In the rows, zero is written as 128.
Where one turn sends some rows of the set: a few examples, then the rows asked
nes: [139 130  92 119 142 166 134 142  99 143 105 137 128  92 155 115 139 152
 152 130 117  94 124 125 117 147  94 123 146 130]
fas: [146 118 112  94 127  95 107 122 134 164 113 122 133 135 148  94 116 115
 146  92 112 144 107 125 149  87 157 111 108 110]
pevo: [117 143 114 118 143 119 127 142  79 102 110 151 146 112 148 130 116 148
 169 154 116 124 152 133 133  99  93 117 161 154]
rotep: [125 144 136 157 147 130 149 133 108 114 124 106 130 113 131 129 128 115
 165 116 115 151 131 117 128  94 114 155 128 132]
dela: [152 117 111  95 115  82  92 136 126 163 101 143 149 140 143  92 123 140
 139 105 121 131 117 140 153  94 140  80 123 119]
mifup: [138 115 106  92 120  89  92 126 127 149 135 124 143 117 141  77 120 120
 143 124 133 107  93 144 123 107 123  89 131 113]
tevuv: [133 142  86 113 150 145 126 150 121 126 139 125 104  99 163 161 124 139
 155 145 112 149 154 132 132 119 127 144 121 136]
luri: [131 140 115 119 125 114 134 151  88 113 128 148 144 113 117  97 107 164
 153 151 119 126 143 120 129 119  79 114 170 128]
zudib: [153 144 121 137 101 114 124 164 123 142 119 152 123 108 137 126 127 177
 146 129  94 155 171 133 155 152 120 103 128 126]
mab: [136 131 100 119 137 147 128 130 101 126 130 125 127 109 133  91 117 154
 147 139 107 118 116 136 110 156  73 106 159 125]
Raf: [150 145 113 137 111 129 128 158 113 112 110 147 124 105 151 129 129 174
 138 142  99 144 187 130 162 127 128 107 117 137]
Ber: [139 141  78 120 136 156 131 143 120 112 141 116 109  94 158 122 116 143
 134 147 106 148 163 110 136 121 123 147 122 122]
voron: [128 145 140 127 133 130 158 141 107 109 138 116 114 116 122 116  95 132
 163 121 103 155 132 105 137 110 129 153 125 119]
rozuk: [147 139  95 122 136 155 131 168 119 143 128 134 111  99 148 151 128 143
 142 136 135 128 139 105 130 132 134 157 127 124]
Fivo: [133 139 146 138 137 153 149 147  95 121 108 126 124 117 137 138 110 125
 157 118 126 123 118 102 135 121 141 154 130 140]
Sokem: [144 139 140 174 130 136 131 131 119 135  96 119 131 113 144 131 154 142
 158 102  97 143 135 154 138 143 111 105 116 139]
bovi: [134 125 123  99 114  80 106 128 137 147 139 119 133 113 140  88 111 104
 151 108 122 132 108 125 141  86 155 118 112 108]
parit: [124 143 130 137 136 149 148 125  96  90 121 110 120 113 147 109  99 126
 150 131 101 145 144 108 140 107 128 147 127 138]
Momak: [141 117 109  77 122  87 102 131 113 144 127 133 141 123 135  78 118 111
 137 115 128 121 111 128 130  72 125 100 142 125]
zikov: [141 116 103  83 131  91  97 126 119 154 116 129 148 141 140  81 109 118
 140 114 131 129  98 125 136  82 130 104 138 115]
Lag: [136 121 109  91 114  74  94 136 122 144 134 134 148 118 133  80 117 125
 145 130 139 109 104 137 132  91 126  94 135 113]
Kam: [142 146 115 144 106 125 121 166 108 149 101 163 141  97 154 138 134 159
 152 129 114 135 171 105 159 138 132 127 148 139]
zep: [139 122 103  95 117  87 100 129 146 156 146 117 126 107 147  92 119 108
 147 111 120 134 110 128 136  95 153 119 109 102]
vike: [155 117 113  93 100  78  89 139 128 161 112 146 142 125 143  90 132 130
 131 105 116 132 131 143 148  97 138  76 131 133]
lafe: [139 133  93 147 147 146 117 137 110 131 120 118 138 106 141 118 151 142
 145 137 126 124 121 149 108 140  70 112 151 133]
sivuz: [143 120 131 108 102  80  97 126 135 155 117 132 140 117 145  85 127 128
 151 102 110 121 110 149 148 112 147  78 109 115]
gudo: [154 118 103  82 116  94 101 139 141 160 134 125 118 118 144 101 125 109
 132 100 117 145 124 129 143  85 157 112 108 117]
kig: [143 140  95 117 136 145 141 150 131 133 155 116  98  98 137 125 114 142
 147 129 103 157 139 113 126 132 121 154 117 106]
kof: [147 122 117 103  99  72  93 139 140 160 123 140 141 111 145  92 132 137
 146 111 114 123 126 146 150 107 144  82 109 111]
Nagu: [149 119 101  88 123  90 102 132 140 168 118 130 132 130 149  98 117 122
 142 100 116 147 119 123 151  81 156 112 110 106]
tafa: [126 132  86 114 155 155 117 125  99 123 118 128 125 101 166 127 130 143
 158 145 107 120 130 151 114 141  85 109 150 147]
Vavur: [140 144  85 142 146 138 132 152 131 138 141 113 117  94 143 141 144 132
 148 130 121 155 148 122 125 108 107 157 124 117]
Mafuz: [151 147 116 159 118 111 124 164 122 138 108 144 139 105 137 146 157 163
 153 126 110 151 174 140 151 117 112 113 124 134]
pirit: [129 142 121 148 135 111 127 151  92 113 114 138 156 117 123 120 137 149
 154 145 137 126 142 133 126  99  76 117 163 140]
mufi: [153 113 121  97 106  92  91 125 127 160 108 133 137 126 148  83 133 121
 132  94 109 130 114 149 143 111 139  71 126 134]
Lufik: [146 136 134 151 124 156 134 125 107 107  98 119 120 114 156 115 124 151
 143 117  83 136 149 142 148 152 127 100 109 145]
fafi: [153 112 108  95 119  93  90 129 131 167  99 136 143 138 148  89 126 136
 138 102 115 128 107 146 148 107 137  76 120 118]
sigut: [137 136 134 158 120 155 127 132 105 147  90 134 133 105 163 124 134 135
 154 105  98 127 130 120 141 168 130 118 139 148]
Zevo: [117 143 137 128 151 139 144 131  97 101 119 120 118 118 150 146 107 121
 174 128 107 148 135 126 137 103 134 143 124 152]
rudib: [146 112  91  75 125 102  97 127 122 154 131 126 132 119 143  78 124 111
 131 113 125 118 103 136 122  90 121  96 137 120]
Fimus: [148 119 127  91 117  93 108 128 130 151 125 121 124 126 140  96 120 102
 139  92 112 143 113 128 145  82 161 111 107 124]
lus: [135 146 108 133 120 115 111 156 111 130 110 155 131 108 162 156 132 162
 158 143 102 153 179 141 155 127 126 109 137 153]
visep: [141 131  89 127 137 163 117 131 101 106 119 117 125 108 156 104 120 153
 128 151 113 118 137 137 121 154  90 105 146 141]
lim: [129 139 125 125 131 133 146 153  77 124  97 160 150 104 135 116 125 155
 164 137 126  98 141 108 134 108 102 130 159 139]
Kuzud: [129 139 133 148 134 143 119 122 105 123  96 128 125 115 168 142 129 138
 165 119  86 145 140 154 142 155 123 100 129 162]
Kolo: [145 139 153 152 112 131 135 133 113 131 105 130 122 120 136 112 120 158
 156 108  81 149 139 142 146 167 121  96 125 136]
gid: [143 112  87  82 133  99  92 128 127 161 121 127 142 134 146  83 115 120
 134 115 133 128  99 128 133  90 127 104 136 109]
dola: [131 140 119 131 125 129 128 145  82  88 112 140 146 119 137 107 107 158
 138 160 122 123 157 122 139 113  98 111 158 147]

zikov -> dela
mifup -> sivuz
rozuk -> nes
Where do these go?
parit -> dola
Kolo -> voron
pirit -> Mafuz
pevo -> lus
mufi -> Fimus

Where one turn sends some rows of the set: a few examples, then the rows asked
kuzag: [142  61 155 152 139 137 125 151 155 139 143 163 143 149 157  85 169 118
  95 123 113 115 106 141 121 134  96 135 122 131  91 128  75 102 131 110
  88 143 125  88 155 191  68 124 107 134 115 108 136 112 103 100 117 126
 137 129 126 106  91 128 145 107]
Raza: [103 123 132 134  85 131 127 108 121  85 111 129 133 116 154 117 141 136
 111 124 170  72 125 162 124 149 133 101 155 149 122 134 119 140 102 110
  93 165 169 140 166 162  79 109 124 155 128 118 139 134 117 115 124 125
 107 136 112 101 150 151 145 155]
Vese: [125  85 104 124 101 109 122 129 134 113 155 124 114 104 121 106 164 102
 126 147 167  76  97 136 151 135 147 147 125 133 106 118 100 129 126 109
  83 142 123 142 201 152  91 141 140 173 114 156 112 137 126 129 115  90
 134 134 102 133 128 109 105 140]
kul: [114  99 167 133 122 137 132 127 146 133 116 136 128 121 189 135 143 138
 117 127 169  73 110 139 126 160 115 113 156 128 107 164  94 135 136 113
  99 140 121 107 150 131 100  99 101 122 132 122 128 132  99 130 142 147
 139 136 151 101 148 177  97 127]
dile: [131 109 130 134 115 100 165 165 130 133 171 128 151 119 138 135 166 122
 102 136 114 123 105 142 124 136 125 106 124 149  92 106 118 116 123 129
 151 150 131 132 162 163 108 135  99 133  87 158 140 120 116 119 127 132
 109 104 130 135 138 135  96 154]
Vukuf: [121 107 114 147 115 122 109 133 161 117 142 102  94 161 174 113 182 140
  90 151 107  89  93 157 135 147 138 121 149 143 118 115  89 136 158 126
 133 116 120 128 157 173 121 142 134 151 134  77 152 146 103 133 106 124
 113 146 133 130 121 144 124 123]
tiveg: [136 108 141 146  87 166 115 122 128 138 145 135 117 142 149  99 141 129
 123 150 143  91  66 139 134 150 124 117 142 134 136 130  97 121 106  92
 107 148 120  95 168 142  61 166 192 116 115  83 132 155 123 120 127 114
 121 148 146 108 135 105 115 112]
tani: [133  87 172 178 109 160 145 137 175 132 120 132 113 119 143 119 136 152
  80 124 119  91  99 146 147 140 102  88 135 141 110 118  89 106 115  94
 101 144 129 118 147 142  84  97 117 143 142 116 171 123 105 128 147 146
 155 140 125 111 123 135 162 114]
neguk: [ 98  66  98 147 111 111 145 158 157 139 153 137 131 109 154  81 176 101
  73 157 120 102  92 119 121 115 129 131 113 139 144 117 104 112 121 101
 100 157 148 125 187 142  74 151 119 135 104 119 137 138  88 119 101 128
 134 135 124 131 120  97 130 177]
pef: [143  66 118 156 122 153 152 142 137 146 144 140 124 131 152 122 178  92
 118 143 145 133  90 143  98  90 114 126 128 137 139  97  92 114 136 152
 111 141 131 131 150 135  74 164 164 126 131 129 137 145 112 122 112 131
 115  93 127 129 113 130  78 149]
fene: [111  96 128 163 116 132  91 133 170 109 115 135 124 111 149 124 132 132
  97 168 119  79 130 147 120 118 109 103 117 125  96 127 117 146 133 122
 105 118 110 107 149 152  52 112 129 151 146 105 144 151  99 113 117  84
 162 133 151 115 101 152  91 134]
sisi: [148 122 139 124  84 159 135 124 141 127 183 102 159 136 131  92 184 108
 125 145 163  92  73 120 147 124 126 112 138 148 118 117  80 131 106 139
 114 128 154 102 167 159 103 138  92 142 132  93 132 123 119 160 117 106
 110 134 139 133 147 121 129 120]
sokas: [150 103 127 147  74 123 132 117 148 137 173 121  81 104 112 108 159 115
 114 129 158 100 140 130 142 112 138 100 133 150 130 121 119 127 145 119
 100 144 146 117 167 143  70 162 130 117 133 126 155 156 124 155 132  97
  98  93 107 132 132 113 136 158]
Nak: [125  82 153 148  99 126 143 108 178 107 119 154 167 119 130 157 120 108
 124 139 182 111 108 130 129 134 120 128 116 119 118 133 100 133 109 133
  84 152 166 110 162 138  70 140 118 135 153  85 146 124 103 119 135  89
 126 130 115 138 132 126 129 126]
Muzul: [123  89 143 158 148 147 121 151 162 124 134 129  98 144 135 119 156 121
 105 109 147 142 102 169 113 126  83 111 122 108 133 154  84 132 101 114
 137 157 135 131 161 112 101 125 129 137 103 139 160 114  88 110  98 104
 125 117 125 154 134 134 133 137]
ranef: [117 133 138 141  83 148 164 105 149 123 134 148  74 145 124 149 153  96
 111 122 155  95 105 160 148 154 131 101 129 146  91 137 117 127 122 140
 123 138 139 103 180 138  91 121 124 149 111  96 163 151 106 128 130  88
 134 109 107 113 134 140 151 123]
sudo: [143  58 178 136 123 149 136 143 158 124 136 147 132 139 175 119 161 100
  89 180 130  87 135 154 119 124  97 129 155 146 120  92  74 104 135 108
  99 149 127 112 137 152  69 131 126 120 139 115 144 150 115 114 104 151
 119 108 148 146 149 150 117 167]
nup: [ 99  97 161 141 111 129 150 129 139 123 143 140 106 151 121 101 175 134
  77 149 121 115 123 140 107 138 110  98 152 145  97 100 103  98 119 100
  75 152 131 106 142 161  81 137 157 112  81 128 120 148 106 105 137  95
 135 139 152 143  99 150  83 137]
sudep: [128  65 143 149 139 114 146 146 135 124 129 155 129 132 134 128 122 134
 118 138 162 137 140 149 155 149 163 116 131 118 107 117 108 132 141 107
 115 144 127 110 132 134 107 133 152 158 113 125 133 122 103  88 136 111
 150 114 107 135 147 138 140 174]
neb: [105  93 135 147 120 128  95 136 115  92 135 155 130 150 149  95 167 121
 129 124 149  97 131 124 125 137 110 125 167 100 115 110  69 115 110 120
  92 139 111 111 173 140  63  99 142 105  81 119 132 138 114 141 121  99
 126 128 122 131 149 134 159 115]
guv: [124  80 118 142 130 116 180 123 153  96 128 144 118 140 122  95 175  93
  89 126 179  89 111 117 141 147 120 140  99 139 140 129 122  94 128 124
 110 135 149 126 157 150  67 155 114 143  94  91 150 130 152 102 109 115
 154 134 127 113 138 160 125 115]
lumam: [164 107 133 141 115 113 130 137 175 119 158 134 106 110 133  93 166  95
 103 133 168  66  75 142 125 120 112 124 153 119 138 125  78 148 151  88
 105 151 112 139 153 155  94 130 142 150 108  98 138 106 129 118  91 118
 131  88 158 140 145 164  99 124]
sidas: [109 100 117 147 124 131 117 104 172  94 132 138 102 112 147 126 162 115
 145 148 129 116 114 113 126 148 131  80 101 123 118 119  83 110 159 131
 117 134 117 121 167 115  79 121 113 109 117 119 163 151 149 139 133 136
 124 120 127  84 153 135 102 119]
los: [ 86  87 178 155 112 142 177 130 128 117 176 142 116 116 145 156 152 128
 115 125 164  97  87 139 134 118 155 146 128 133 149 133  76  94 142 112
  78 169 126  99 141 157  85 154 123 114  93 111 127 120 122 136 115 122
 128 138 134 133 117 144 140 135]
dor: [132 113 118 138 137 127 132 142 153 129 141 150 159 109 158 139 175 128
 121 149 116 100 145 137 133 136 120 127  87 137 110 159 119 133 134 134
 115 136 110 107 149 152  84 131 146 165 141 126 150 123 134 149  70 129
 118 114 124 113 137 115 141 138]

sudep -> los
Raza -> sudo
Where do these go?
nup -> sisi
kul -> pef
sidas -> Muzul

